The rows of A fall into 3 groups, which share some directions, and each row is roughly a mix of its group's hidden directions.
A (102 x 10):
[[-27  -1  15 -32 -17 -26 -18 -19  31 -61]
 [ 14  40   6 -18   6  11 -14 -43 -27 -57]
 [ -8  -1 -24  44   8 -48 -15  27  44 -23]
 [-25 -61  27 -20 -23 -18 -34 -10   1  28]
 [-16  14 -19  10  16  55  33  18  50 -12]
 [-13 -37 -16  -3 -48 -23 -26   0   2 -54]
 [ -4 -35  48 -25 -19  28 -29 -30  -8  34]
 [ -8  -7  44 -23  27  18  63   6 -26   7]
 [ 16 -18 -34  10 -56  27 -42 -18  20  11]
 [ 45 -17  -9  18 -28 -24  31  -2 -35  44]
 [ -5 -42 -44  34 -24   9 -12  39 -15  30]
 [ 23 -19  34 -34   2  -9  61   5  -7  34]
 [ 43  -5  -5 -44  36   9  -6  19  51  -9]
 [-14 -24  -5  56 -30   5   3   5 -58   9]
 [-24   9  11  -4 -15  16  -2 -15  57  60]
 [ -1  23 -10 -32  41 -16  -9   8   6 -67]
 [ 18  74  17   1  32   5 -20  -8   4 -26]
 [-34   9 -36 -25 -29   3 -49 -13  34 -26]
 [ 22  15   2 -34  -6   5 -37 -22  53 -41]
 [-37  40   1  36  18  47   9  13  34  -1]
 [-17   4 -26  -2  27  16  40  63   6  28]
 [ -5 -39  38   9 -10 -24 -55 -35  15  -1]
 [-20 -23  24  12  35 -12 -55 -10 -16 -44]
 [-24  13  36  -1  28   6 -65   5  12 -31]
 [ 13  19  33   5 -19  31 -53 -37   9 -32]
 [-27 -62  -8  -1 -14   4  14  35   6  45]
 [-27   0 -36 -26  37  -9 -11  38  46 -23]
 [ 42 -16 -38  12 -34   2 -40  -2  43   7]
 [ 23 -14  13  17 -14 -27  34  -3 -60  38]
 [  6  45  29   0  21  -9 -50 -25   9 -42]
 [ 28  14  45 -26 -20  31 -31 -34  15  30]
 [  8  46  -5   0  58   1   0  -2  11 -52]
 [  2  -5  63  -6  46   2 -25  -5 -30 -24]
 [  6 -55   4 -22  12 -16 -49  16  34 -23]
 [-17 -21 -14 -14 -55  28  18  16  45  29]
 [  9 -38  28  20 -33 -24 -43 -45  -9   3]
 [ 38  48  24  42  -3  10 -21 -32  22 -11]
 [ 12  29   8  18  10 -13  10  38  34  63]
 [ -6  52  -7  27 -24   8  37 -19 -37  33]
 [ -2 -42 -31 -10 -20  11  56  12 -28  31]
 [  0 -43 -16 -11 -61  29  30 -23  -1  12]
 [-27   2 -17   3 -38 -39 -62 -16 -15   5]
 [ -3 -20  -3  26   6 -11  48  21 -50  42]
 [ 32  -1 -19  36 -26 -20  31 -14 -57 -11]
 [ 17 -14   4  18 -14  16  24   3 -12  79]
 [ 24  -8  35  -7  55 -15  20   4 -45 -29]
 [ -1 -26 -11  20 -49 -28 -46 -11 -28  30]
 [  6 -18 -34  40 -21  24 -34  26 -47  11]
 [-22  10   4  10  42   3 -36   9  28 -61]
 [  9  -3  14 -24  14 -30  -2 -21 -71 -28]
 [ 10 -16 -35  -3 -52 -34  23  -8 -31  36]
 [  2  42 -43 -10  57   8   0  33 -12  10]
 [-10 -49  -3  13  -7 -61 -27 -13 -27 -13]
 [ 28   7 -13 -18   9  -3 -62 -14  33 -43]
 [  3  -4  39 -19 -14   0 -48 -51  29 -19]
 [ 45  -6 -44 -11  -3 -18  -9   7  13 -59]
 [-11  34   8 -14  67  -1 -18  14 -15 -40]
 [ -2  43  20 -24  19   3  26 -15 -23  61]
 [-17   7 -16  23  20 -34  34   7 -43 -50]
 [-15 -23  54  25  19  16  24   8 -40  34]
 [ -6  22  20  24  64  -3 -25  37 -26   0]
 [  7  43  36   3  20  54 -19 -15  31 -14]
 [-12  29 -62 -19  12 -18  25  -1  -1 -46]
 [-14  17 -21  -9  -8 -42   9 -15  -8 -71]
 [-25 -20 -26  10 -35 -24  30  12 -27  54]
 [ 36   6  32   4  45 -17 -42  -7 -21 -37]
 [  5 -41   7 -17 -39 -31  -7  -7  -6 -60]
 [  5 -43  27  10 -43  -6 -34 -45 -22   6]
 [ 38 -21 -18  -8 -36  12 -15  -7  62  24]
 [ -2  59 -32  15  22   0  14  36  15 -37]
 [-10  34 -54  11 -41  -1  20   0  36  26]
 [ 32  34 -17  36  17  24  53  15  22  14]
 [ 14   8 -41  17 -28  -3  58  26 -11  33]
 [  7   4 -27   9 -27 -12 -73 -10  33  -8]
 [-40 -41 -32 -39   9  16  30  30  -8 -14]
 [ 15  26  29  -8  48  10  40  -7 -39 -28]
 [ 12  31  22 -25  38  24 -43  -4   8 -47]
 [ -6  -9   5 -20  40 -27  14  17   3 -70]
 [ 19 -34  18  34 -38  21   1 -18 -33  45]
 [ 55   5   2 -27  11  32 -17  11 -19  52]
 [-10  35  39   2  40   4 -56  11 -19 -13]
 [-58  22 -49  20 -31  10  19   6   5  11]
 [-15 -43   1   6 -62   3  -7   4  33  33]
 [  8  11  13 -30 -46  21  19 -14  42  46]
 [ 29  12 -24   9  31 -28  37   2 -16 -57]
 [-31  27  10  -7  35 -31 -47  41   5 -18]
 [ -4 -31 -48  38 -14   5  23  35  33  22]
 [  3  10 -38 -32  -4 -29  33 -11  53 -29]
 [-19 -18 -62  15   5 -20  25  43  -1  24]
 [  4 -25  36  34 -14 -25 -44  -5  34  37]
 [-11 -12 -33 -27 -40 -32  50   0 -15  30]
 [ -8  10  19 -23  36 -15  34  -8 -60 -31]
 [ 42 -21  -8  23 -31 -34  -5  -9 -46  34]
 [-10   2  -4 -78   9 -29   9  12  26  18]
 [ 14  -1  41 -42  38  14 -28 -11  16 -43]
 [ 24  -6 -16 -22  51 -23   3   9  -8 -60]
 [ -8  31  -8 -26 -11 -29 -27 -22  31 -58]
 [-28 -17 -33  27  -2 -14  39  29 -16  51]
 [  7 -28  52 -13  23  13  39  25  28  30]
 [ 10  -1  -4   7 -26  -6  40 -11  -7  75]
 [ 24 -23 -49  41 -28 -14  28  14 -30  16]
 [-23  -1 -38   6 -47  -2 -22  -8  55  21]]
One row of each group comes first, with its name. Which group is each row after those in?
[-24  56  37   6   5  10 -18 -43 -19 -22] => E
[ 21 -13 -37  -8  -2 -44 -52  -8 -12 -37] => Q
[-14  35 -12 -25  -5  14  26  55 -15  44] => B

[-35  14 -29  13  22  18 -23  20  53 -35] => Q
[54 -3  8 12  6 32 -5  9 62 12] => Q
[ -8   9  14  11 -55  16 -38 -43  34   3] => E
[-19  -3 -36  39 -23   4  15  13 -12  63] => E
[ 18 -15 -20 -36 -19   1  61 -13 -17  39] => B
[  4  -2 -45 -10 -54  15  15  -3  45  27] => Q
[  0  56  31  -3  40  31  -5 -19  -7 -35] => Q
[ 23 -40   2 -26  15 -15  67  18 -17   7] => Q
[ 23   6   9 -13 -18 -14 -15 -69 -15 -42] => B
[  7  34  51  10  -5  42 -38 -23  19  15] => Q
[-28 -13 -26  35  -6   4 -17  35  60  17] => Q
